128 stands for zero in the data rows.
Some points, each followed by its number:
103 126 143 140 112 123 124 137 135 122 135 112 148 135 145 102 153 149 111 114 125 141 119 142 158 129 133 159 126 119 120 140 0
 95 106  95 156  60 119 141 127 103  97 132 156 163 135 147 135 160  61 142 101  63 111 160  82 118  78 171  90 147 148 198 151 1
 93  99 103 154  66 125 132 121 105 101 136 158 157 139 155 130 152  62 145 112  66  99 157  77 127  82 153  85 156 155 188 161 2
115 115 109 142 139 161 125 105 143  96 153 127 197  94 119  90 171  89 122  99 115  97 145  89 181 101 129 147 133 185 171 102 3
141  82 167 145 100  75 159 221 107 111 142 148 135 159 130 159 171 107 116 171 110 154 118 103  51  79 227 114 130  96 132 142 4
 73 154 135 149 127 156 124 157 150 115 135  83 136 135 174 100 137 138 102 155 135 148 121 127 143  94 149 174 136 132 113 125 5
104  97 158  91 121 139 135  98  84 122 148 153 182 104 168 120 143 150 145 100 129 146 101 108 178  81 131 118 176 158 117 135 6
198 129 100 127 168 118 113 111 132 163 109 144  95 116  69 164  74 105 150 158 122 113 159 137  69 163 108  74 104 114 124 157 7
 40 161  95 156  72 134 122 126 145 112 143  84 100 169 189 109 141 115 110 110  97 121 140 139 142 113 139 166 144 123 151 161 8
 66 159 105 176 109 141 113 122 183 122 135  50 108 139 149  97 142 129  91 154 108 133 144 166 123 142 122 187 118 104 134 178 9
 95 166 173 136 121 103 145 162 137 131 107  67  89 163 157 149 144 187  81 159 160 166  88 170  94 152 143 202  97  71 106 123 10
127 188 104 162 142 160 142  82 133  98  78 114 113 112 144 136 139 128  89 103 152  92 132  77 105 143  98 162  96 153 212  54 11
187 109 144 121 172 103 112 137 136 161 130 131 117 100  85 144  90 142 151 183 138 154 126 154  94 125 134 101 124 110  91 177 12
199 133 101 157 182 130 129 176 162 127 109 139  89 125  69 163 101  88 137 170 140 107 170 104  40 131 144  88 103 132 150 106 13
117 115 156  99 132 130 134 113 113 114 137 148 170 131 132  98 157 160 131  85 153 130  95 126 196 134 118 157 131 145 122  63 14
187  82 172  80 148  80 135  41  66 151 103 165 186  66  89 150 143 165 140 123 132 141  97 142 140 138  91 112 123 119 123 167 15
160  43 191 102 119  20 116 180 140 150 175 124 179 141  22  94 179 165 135 160  97 180 113 238 137 158 151 137  96  57  43 225 16
128 140 127 164 118 113 141 206 156 113 118 117  98 162 120 154 151 112 105 148 120 115 137 120  69 140 180 144  97 103 165  92 17
153 115 136 115 158 156 146 154 134 101 149 164 188 110 112 113 157 118 125  94 155 110 134  76 171 100 137 134 127 173 159  34 18
133 132 116 154 164 144  93 135 190 143 152  69 130  99 100  82 123 128 113 154 116 129 156 162 149 141 107 153 114 135 108 164 19
144 123 138 157 174 125  99 110 184 140 139  67 170  82 104  91 151 146 101 170 125 137 133 173 136 131 118 160 113 127 108 181 20
111  96 145 109 111 128 152 124 105  99 152 164 194 124 139 106 173 125 127  90 122 119 115  90 176 102 143 137 141 157 152  82 21
129 110 100 146 102  96 115 129 134 140 135 134 121 143 111 140 117  90 140 153  73 121 160 138  84 117 140  89 131 110 133 200 22
152 126 132  95 126 112 116 122 136 159 128 143  90 151  94 119 101 157 143 108 146 121 120 177 149 190  82 123 101 101  79 119 23
137 127 147  89 126 125 142  70  48 134  96 179 124 113 169 171 106 149 146 110 139 140  93  92 126 111 109  99 154 133 132 121 24
150  81 122 163 146 135 124  52 101 120 121 131 203  43 143 142 142  84 144 158  68 137 149  64  95  42 151  90 166 181 191 216 25
110 128  88 136 141 159 102 197 195 136 163 117  94 152 121 108  89  89 144 147 121 122 161 134 137 116 148 102 140 154  91 130 26
172 157 161 106 151 108 152  68  58 153  55 150  92 110 128 182 111 179 131 117 162 129  96 138  74 163  73 120  98 101 139 120 27
154  81 168 105 157 116 121 125 117 135 161 134 190  90 120 114 138 138 145 148 142 160 113 121 153  93 146 124 149 147 100 151 28
107  91 153  67  69  97 144  80  75 108 128 182 192 149 112  88 183 169 133  23 127 114  99 144 228 159  78 153 116 129 137  78 29
156 113 157  78 188 174 122  60 100 135 133 148 200  43 147  92 123 174 132 116 170 143  98 109 200 100  76 139 159 183 112  99 30
 91 120 167 119 122 126 137 122  98 116 134 112 156 123 174 120 148 159 115 116 144 155  87 129 153 101 143 170 147 127 109 110 31
176 105 149 121 179 120 105 138 132 161 139 124 130  92 102 132  91 139 145 176 139 155 116 149 107 118 130 104 132 118  78 171 32
 90 134 118 110  93 119 119 108 145 137 148 119 117 158 129 101 129 139 129  99 120 119 128 173 173 159  96 131 127 118 108 141 33
123 115 163 150 115  81 138 213 168 110 138 104 119 179  91 117 182 149  91 145 132 139 118 172 107 158 171 182  79  60 116 113 34
178  83 178 167 191  96 125 198 182 106 159  94 216  90  50  77 201 152  79 168 138 140 127 141 122 135 169 187  79 126 129 108 35
 66 172 133 137  51  84 139  44  71 126  82  95  96 160 187 159 153 164 102  98 114 136  99 155  99 150  91 164 117  79 156 167 36
128 104 123 151 131 121 113  83 148 125 132  98 176  88 113 105 157 116 114 144  95 134 136 135 134 113 121 145 125 125 145 194 37
Which three points above are nearest to each new point? Their numbers follow each, nearest first.
203 118  89 116 126  73 134  64  96 154  81 175  89 126  44 180 101  96 162 110  89  92 168 144  58 191  77  46  85  95 161 169 7 22 27
208 127 126 147 167 130 154 200 124 131  96 168  95 139  84 195 106  87 140 174 138 114 147  67  24 110 183  67 100 127 156  77 13 17 7
153 139 131 112 114 100 134 125 121 135 102 147  92 161  79 141 129 147 120  87 143 108 121 161 127 199  84 133  92  91 129  92 23 33 27
143 109 118 111 121 123 126 154 127 147 141 160 108 143 121 151 110 100 164 134 118 135 135 121 112 110 153  79 149 133 106 146 22 26 32
207 117  91 109 126  86 128  95 106 153  86 182  83 129  51 187  96  96 158 121 105  94 164 134  61 188  84  52  83  90 150 157 7 13 22
 89 121  92 131  96 161 128 213 169  99 180 155 125 189 141 101 120  70 149 108 118 112 163 101 170  94 179  99 163 159 118  74 26 21 2
109 145  90 167 149 190 112 148 180 130 161  96 120 111 161 118  83  73 140 175 110 134 163  92 111  57 180 112 169 180 129 158 26 5 22
 93 154 127 153  95 137 145  72  62 117  86 120 130 106 204 186 133 123 125 139 115 144 110  84  83  81 130 122 152 133 178 168 24 36 2
150 134 148 116 128 112 130 149 136 146 111 130  93 159  99 141 125 157 119 130 141 119 124 161 116 178 112 135 101  87  98 109 23 33 0
161 124 144 128 152 141 153 150 110 114 114 165 150 113 119 144 144 122 126 124 150 124 123  77 106 105 153 121 119 151 162  55 18 21 14
114 183 121 164 139 133 137 109 139 118  81  77  96 122 146 141 133 145  81 141 152 113 126 124  87 154 107 179  95 105 164 111 11 9 10
134 131 139 169 148 116 139 168 162  98 118 107 139 127 116 121 171 126  80 139 138 128 133 101  96 124 162 172  93 121 164  86 17 0 34
187 161 161 108 165 114 151  79  67 156  56 145  91 104 123 185 110 170 128 116 165 124  96 123  68 165  76 119 104 100 149  98 27 24 7
144 138 133  88 144 116 118 123 131 158 119 142  81 143  98 123  87 156 149 107 153 128 122 165 149 190  86 114 120 108  74 113 23 33 32
205 129 128 149 167 135 150 190 122 134  89 168  88 143  84 197 114  97 136 158 154 105 147  73  15 112 174  79  98 123 171  60 13 17 7
 36 181  77 136  83 174 111 148 169 128 151  81  62 180 213 103  86 112 133 119 129 129 143 145 177 118 129 138 162 134 104 140 8 5 26
188 138 131 109 147 102 140  58  74 147  69 155 107 106  86 168 113 152 126 112 136 114 120 138  94 181  63 107  98 104 157 123 27 7 15
138 160 105 163 141 158 133  70 114 121  90 107 124  90 157 160 117 104 126 141 120 112 139  77  82 100 112 115 135 152 195 141 11 37 24
181 141 141 121 204 175 132 133 152 116 122 138 169  74  90 110 131 156 105 117 190 106 121  98 169 149  93 154 111 170 137  14 18 14 30
114 117 112 154  91  65 100  72 140 165 113  77  87 144 105 146 119 121 141 167  64 143 145 191  81 163 105 114  98  62 109 255 22 37 9
 87 144 105 166 124 165 138 122 138  92 137 118 170 118 165 113 163 101  98 122 125 105 133  74 153  90 143 155 133 165 187  90 3 21 5
139 106 111 117  99  98 134 129 131 141 137 143 108 163  96 133 118 105 153 116 106 128 147 143 117 161 126  90 129 114 117 165 22 33 23
141 154 101  97 115 119 128 102 110 157  98 151  54 158 116 157  79 131 152  98 130  96 128 151 117 186  75  88 120 105 119 111 23 7 33
153 123 177  95 176 127 130 138 117 124 136 132 163 108 111 102 142 190 111 114 182 150  82 139 171 141 114 173 116 141  86  63 14 31 0
100 176  97  94 120 161 106   9 113 144 106 126 101 118 158 107  80 157 150  69 140 107 123 152 197 164  33 138 138 149 117 130 33 23 24
200 136  98 147 177 135 126 175 162 139 113 148  86 119  64 162  90  87 142 170 143 108 175 111  54 134 144  85  95 135 142 105 13 7 12
 74 138 135 140 109 118 105  22 103 138 129  78 167  80 181 119 147 151 122 140  98 152 108 146 147  98 100 152 153 130 131 237 37 0 31
153  36 188 107 109  30 120 179 139 149 170 117 178 139  50  99 176 162 131 163  99 181 107 237 138 155 161 135 103  54  43 227 16 34 12
149 113 132 116 148 160 149 150 121  99 144 167 189 106 116 115 156 119 119  96 146 105 123  73 171 104 144 125 125 178 160  30 18 21 3
 77 152 104 181 119 142 101 119 184 121 131  45 125 137 140  91 136 124  91 151 107 127 144 164 128 134 124 184 111 119 138 181 9 19 8
189 142 135 110 142 113 138  69  93 141  63 152 101 114  78 171 119 149 133 104 140 106 128 138  92 205  69 118  83  97 162 106 27 7 23
115  89  99 120  70 108 122 133 139 118 151 162 145 164  87  98 148  88 150  83  84  98 159 139 171 156 111 100 116 126 136 150 33 22 0
128 116 121  98 149 157 107 185 157 143 177 142 119 140 133 113  84 117 159 151 141 143 143 125 158 104 154  97 166 152  71 114 26 32 28
128 118 160 107 136 135 139 112 123 116 141 138 169 121 121  97 157 157 119  86 153 125 101 131 195 142 110 164 128 142 128  65 14 21 0
129 147  99 131  86 129 145  60 103 106  87 141 124 137 126 141 151 115 118  78 114  88 143 108 126 164  81 128 105 133 200 105 11 33 24
 80 117 101 135 111 172 100 138 168 138 184 115 135 132 163  95  92  84 155 145 103 134 152 117 179  72 157 103 187 172  96 176 26 5 8
120 115 107 147 138 161 126 116 150 101 148 139 183 106 106  96 156  96 114 101 115  96 141  93 166 110 126 141 127 177 170  92 3 18 21
196 143 111 159 171 134 137 175 158 137 108 137  83 124  75 164 104  95 127 172 132 103 157 101  46 141 144  89 100 134 155 115 13 7 17
110  98 149  97 114 145 139  94  80 118 146 164 171 104 183 130 131 140 152 117 129 152 101  97 167  73 138 114 178 160 117 129 6 31 21
148 167 133  84 134 119 138  98  66 174  71 154  26 140 145 201  60 158 163 130 159 138 110 138  72 170  93  84 130  96 104 126 27 24 7
156 136 156 164 148 116 155 104 105  96  85 112 175  87 120 140 182 160  79 127 150 115 102  99  92 125 119 188  88 130 205  95 11 0 31
135 137 142 163 146 125 148 164 147  85 117 105 146 124 124 127 174 134  90 135 140 124 127  99 104 123 161 173  98 123 170  78 17 0 5
 98  93 150  83  61  92 152  83  87  92 133 159 200 148 125  84 210 164 113  18 116 109 102 139 227 152  79 176 118 136 153  83 29 14 21
144 125 129  84 135 120 124 122 132 153 116 143  95 152  98 123  98 156 148 107 143 128 128 165 159 184  85 117 123 108  81 115 23 33 0
168  84 173 170 175 105 126 188 191 100 159  95 209 106  45  90 213 144  85 152 144 134 126 139 128 143 174 187  80 122 139 106 35 34 20
 87 112  93 124  94 156 122 225 171  99 184 157 128 184 137 100 123  79 147 115 123 115 164 106 166  99 176 110 154 161 117  76 26 21 18
200 122 123 145 167 126 151 187 111 123  96 171  96 128  93 197 102  85 138 159 147 116 141  63  30 111 175  67 107 128 162  78 13 17 7
 32 179  64 159 105 197 112  71 177 100 149  79 131 128 197  75 119 101 113  98  99 104 155 109 202 101 108 165 157 183 160 144 8 3 5
118  50 165  94  48  47 170 219  84 100 171 204 162 193 102 148 190 117 146 103 102 139 112 131 131 108 209  92 134  91 123 130 4 21 1
114 129 104 103 123 141  97  71 139 130 144 130 148 113 116  83 120 126 142  87 116 114 143 155 207 144  73 124 145 153 107 146 33 0 14
137 138 145 159 139 102 121 165 178 126 123  80 109 140  83 111 151 136 100 157 140 137 134 162  91 159 139 165  88  89 127 145 34 17 19
135  98 172 107  94 105 168 121  52 107 112 179 173 143 145 154 182 141 127  90 127 136 101  90 128 107 153 127 132 133 155  88 21 24 6
 83 156 161 111 126 147 141 115 100 117 124 114 141 123 203 119 141 176 109 111 159 151  87 121 172 102 135 177 158 142 115  96 31 5 0
 93 142  99 162 116 171 141 123 147  95 135 112 161 118 165 108 158  99 103 111 125 103 143  76 144  97 146 160 131 177 196  94 3 21 11
 32 140  94 140  69 136 104 171 167 121 173  96  86 195 179  97 116 103 125 133  91 138 148 152 170 124 154 136 152 110  98 165 8 33 9
150 126 146 100 151 157 138  78  68 133 108 165 137  78 182 172  97 145 135 134 144 141 107  81 107  73 125  98 168 161 131 124 24 6 28
116 120 114 151  90  64  99  91 148 155 121  87 101 149 103 137 127 113 129 153  60 132 153 194  74 162 112 111 102  68 122 255 22 37 9
129 186 101 151 134 152 133  69 146 112  76 100 116 120 115 111 139 144  80  81 150  69 126 135 134 197  58 174  74 126 199  72 11 33 0
 49 152  87 165  71 143 118 141 155 109 143  79 108 171 179 102 144 106 111 116 102 114 149 130 144 112 149 156 144 125 149 162 8 9 5
157  35 190 102 124  25 110 166 139 148 174 119 181 131  42  94 180 164 136 157  95 183 104 227 143 160 152 135 102  68  48 226 16 12 34
136 135  91 163 122 113  99 102 167 144 126  85 111 126 103 129 111 104 135 155  84 125 173 159  87 146 107 114 104 106 143 224 22 37 19
 80 161 113 176 116 134 107 118 183 120 133  45 109 141 155  91 144 132  92 148 103 128 136 157 122 142 112 182 111 106 144 176 9 8 19
195 129 118 140 163 134 153 202 118 133 104 170  89 142  94 189 104  90 146 159 147 108 152  84  40 115 169  68 105 120 163  76 13 17 7
135 109 105 152 102 100 113 125 137 146 132 129 102 146 106 141 116  90 152 146  84 126 162 144  79 135 143  82 126 114 132 206 22 7 12
212 125 107 156 188 128 127 179 165 136 111 139  93 115  63 165  90  78 133 184 132 113 161 101  41 138 154  86 106 126 146 117 13 7 12
112  93  97 117  75 105 118 129 141 124 151 160 143 169  83  93 143  86 149  84  86  91 160 141 168 156 107 106 127 130 131 147 33 22 0
